Some points, each followed by its number:
[-19  50  70   1 -50 -42 -62  60 -33 -10 -15  37 -61  34 -37  -1] 0
[  6 -61 -39  22 -13  30  51 -45   2 -23  20   6 -23 -31  61  46] 1
[ 12  -3 -14  20  -1  11   0  -4  -8  -9 -26  25   3   5   7 -20] 2
[  6  14   4   5  24  -4  -7   0  -8 -12   6  25 -31  10  20  -4] 3
[-36  26  27 -23 -10 -26 -15  16   2 -10  21 -11  -5   1 -33 -10] 4
[ -5  -3  21  21 -35 -29 -37  23 -25 -32 -35  28  -9  26  -4  44] 5
[-11  28 -17 -24  25  -1   9  -3  22  11  19 -38  -6 -15 -18 -12] 6
[-65  52  24 -74   3 -51   5  28  46 -41  71   3  24 -30 -56  -8] 7
[ 19 -20 -24 -25  80 -11  47 -38  36 -19  58  29  13 -57 -22  23] 8
[-24  44  38 -51 -30 -50 -32  55  -3 -52  52  26 -13  -2 -48   2] 9
[-15  25 -13 -26  12 -20  10  15  24 -21   1 -18  18 -20 -28   9] 10
[-11  -4   3 -10  -8 -18   6   9  33  -6   4 -16  27 -18 -14 -29] 11
[ 16 -43 -59  13  66  62  74 -73  53 -35   9 -11  -9 -51  52   8] 12
[  1  19  20   8 -56 -13 -28  22 -35 -19 -25  23  15  42 -12 -20] 13
[ 50 -65 -25  72  13  73  21 -51 -20  32 -64  10 -37  22  69  16] 14
[-77  77  13 -88 -35 -65   3  48  63 -45  93 -55  10 -50 -72 -81] 15
[-22  -2  28 -42 -41 -41  -5  30  61 -44  73  11  42 -28 -34 -30] 16
[ -7  23   8   3   7  -8 -24   7  -9  34 -11  30   0  10  10  13] 17
[ 25  -4 -16   9  17  14  12 -18   4   3   0 -32   3 -14  11  -9] 18
[ 27  40 -17  13  -2  26   2 -17  -4  22 -22  11   7  47  -4  18] 19
[  6  23 -35 -11 -22  -6  32 -26  55 -33  21 -43   3 -50   7   1] 20
[ 37  27 -62 -19  52  26  62 -50  50  12  -6  14  48 -63  45  13] 21
[ 41 -80 -64  86   7  79  52 -93 -28 108 -50 -56 -43  34  90  -1] 22
[-20 -11  12   4 -31  -9 -22   9 -26   3  -1  47  17  22  -1 -22] 23
[ -3  18  10   0  17  -4 -18  10 -32 -31 -21  25 -30  -2   2 -10] 24
[ -9  -3   6  12   9  -9 -13   9 -13   0  -6  -3 -16  11   3  -3] 25
[ 23 -26 -11  11 -19   6   1  -8  -5   6  -8   6  -3  -3  27  -2] 26
[-34  24  27 -26  -7 -34 -10  27   9 -29  20  30   2  16 -10 -30] 27
[ -1 -37  24  56 -14  21 -48  18 -53  27 -46  19 -29  87  10  -2] 28
[ 67 -65 -42  61  31  59  13 -59 -31 -23 -43  57  35  23  78  31] 29
[-86  52  26 -32 -27 -41 -34  38   8 -11  32  18 -62  16 -27 -25] 30
[ 32   5  17  26  -7  14 -20   5 -33  19  -2  52 -14  28  33 -13] 31
[ -6  15 -33 -38  15 -44  13  -5  33 -26   7  -9  29 -31 -34 -20] 32
[ 13  24  -8 -18  52   9  33 -11  -8 -39   6  32  36 -37  -5   1] 33
[-13  13  40  12 -24 -34 -52  35 -39   5   2  27 -24  40   2 -13] 34
[ 10 -24  -3  -4 -25 -12 -11   9  -2  21 -30   4   3  13 -10   0] 35
[  4  -7 -33 -16 -20   6  26 -19   1  13  45  19  -5 -17  -5   5] 36
[-29  30  13 -14  30 -21 -18  29  12  28  24  29  20   4 -16 -18] 37
[ 15  -4  13  13  10   9 -12   8 -19  -3 -15  -9  10  11   6   4] 38
[-17 -18   8 -10   2 -12   8   0  20   0   8 -15  38  -4 -19  -8] 39
[ 57  10  16   7 -49   2   1 -11  26  60 -21  54   5  21  27 -31] 40
[ 11 -30   9  23 -34  11  -9   1 -18  16 -34  14 -35  31  18   3] 41
[-22 -11  17 -21  18 -12 -13  20  12  12   5  11  -4  -4 -28 -30] 42
New points follow, each followed by the numbers of its three nearest points above, looking only along the 5 directions in which the numbered points spread most, nearest first.
[ 18  11 -27  13  15  12  19 -15  -2   3   6 -10  -7   4  12  32] 18 2 38
[ -8 -12 -25  21  22  22  20 -26   3  21   7 -11   0  -5  15   5] 18 36 26
[ 20  40  12 -29  24 -23  -5  15  -3  46  39 -82  36 -16 -25 -10] 6 11 42
[ 18  11  44  38 -14  12 -56  18 -58  19 -71  26 -61  66  13  61] 28 31 41
[  1   4   6  -5 -37  -8 -10  13 -13  43  17  31 -34   7  -8  45] 25 35 38
[-21   7  52  48  18 -22 -36   9 -37 -10 -10  67  14  50  21  32] 5 31 24
[ -4  15   8 -17 -27 -22 -10  36  11  35  18  -7  19 -15 -17 -50] 11 42 39
[-38  17 -19 -38  25  -6  23  -8  26   1  24  -9  81 -23 -29 -53] 32 10 11
[ 47 -43 -26  29 -26  44  46 -20 -14  71 -11  22 -35 -24  37  85] 14 26 1
[ 21 -44 -55  -8 -19   5  52 -30  31  29  33 -33 -29 -51  -1  -3] 20 18 36
[-30  72  40 -38 -45 -66 -42  55   1 -42  29   5 -48  29 -54 -22] 30 9 0
[ -3  26  11  -2   1 -21 -18  25   2  15   5   2 -12   5 -23   6] 42 37 25
[-88 -50  74 -13  -5 -57 -80  68 -44 -42  17  -9  36  66 -69 -86] 0 30 9
[-14  19  34 -25  -5 -36 -31  35 -14  14  16  20 -48  14 -21  -5] 4 27 34
[-63  -2  18 -21 -77 -52 -28  50  -1  -1  34 -18 -90 -27 -58 -75] 30 4 9
[-31   7  15  -4 -19  -6 -12  26  -7  -7  17 -24  28   9 -14 -13] 42 4 39
[-38 -21  51 -31  -3 -29 -25  43  34  -7  32  -5  30 -18 -48  13] 27 4 10
[ 31 -41  -3  69 -21  69 -16 -30 -64  16 -76  26 -28  66  60  32] 14 28 41
[-23 -25   5  11  63   5  -2   6   7  -3   0  -1 -20   6   2   2] 3 25 24
[ 22 -67   0  39  19  38   8 -21 -20 -38 -47 -10  40  16  34   3] 26 2 1
[  2  95  30 -31 -16 -15 -14  13  45 -56   0  17   3  -4   2  54] 27 10 37
[ 15 -29 -11 -32  19  -7  41 -24  23 -39  44 -35  25 -54   6  -3] 20 36 32
[  7  12 -12   5   7   4  15  -6  -1  30   4 -24   2 -16  11   5] 18 36 39
[ 40 -24 -26  55 -27  39   9 -35 -53  53 -57 -32 -34  28  40  79] 14 41 28
[ 23 -27 -10  15  -1  29   8 -17  27  52  17  -5  -3 -23  12  11] 18 26 36
[ 41 -22  37  74  14  52 -41   0 -77 -13 -70  39 -59  71  61  24] 28 31 41
[ 42  37  14 -22 -77 -20 -25  18  -1 -17  58 -84  83  -4  -8  50] 11 39 16
[  1  20  13  -8  -9  -5 -11   4  -6  19  -1 -15   7   2 -15   7] 42 25 17
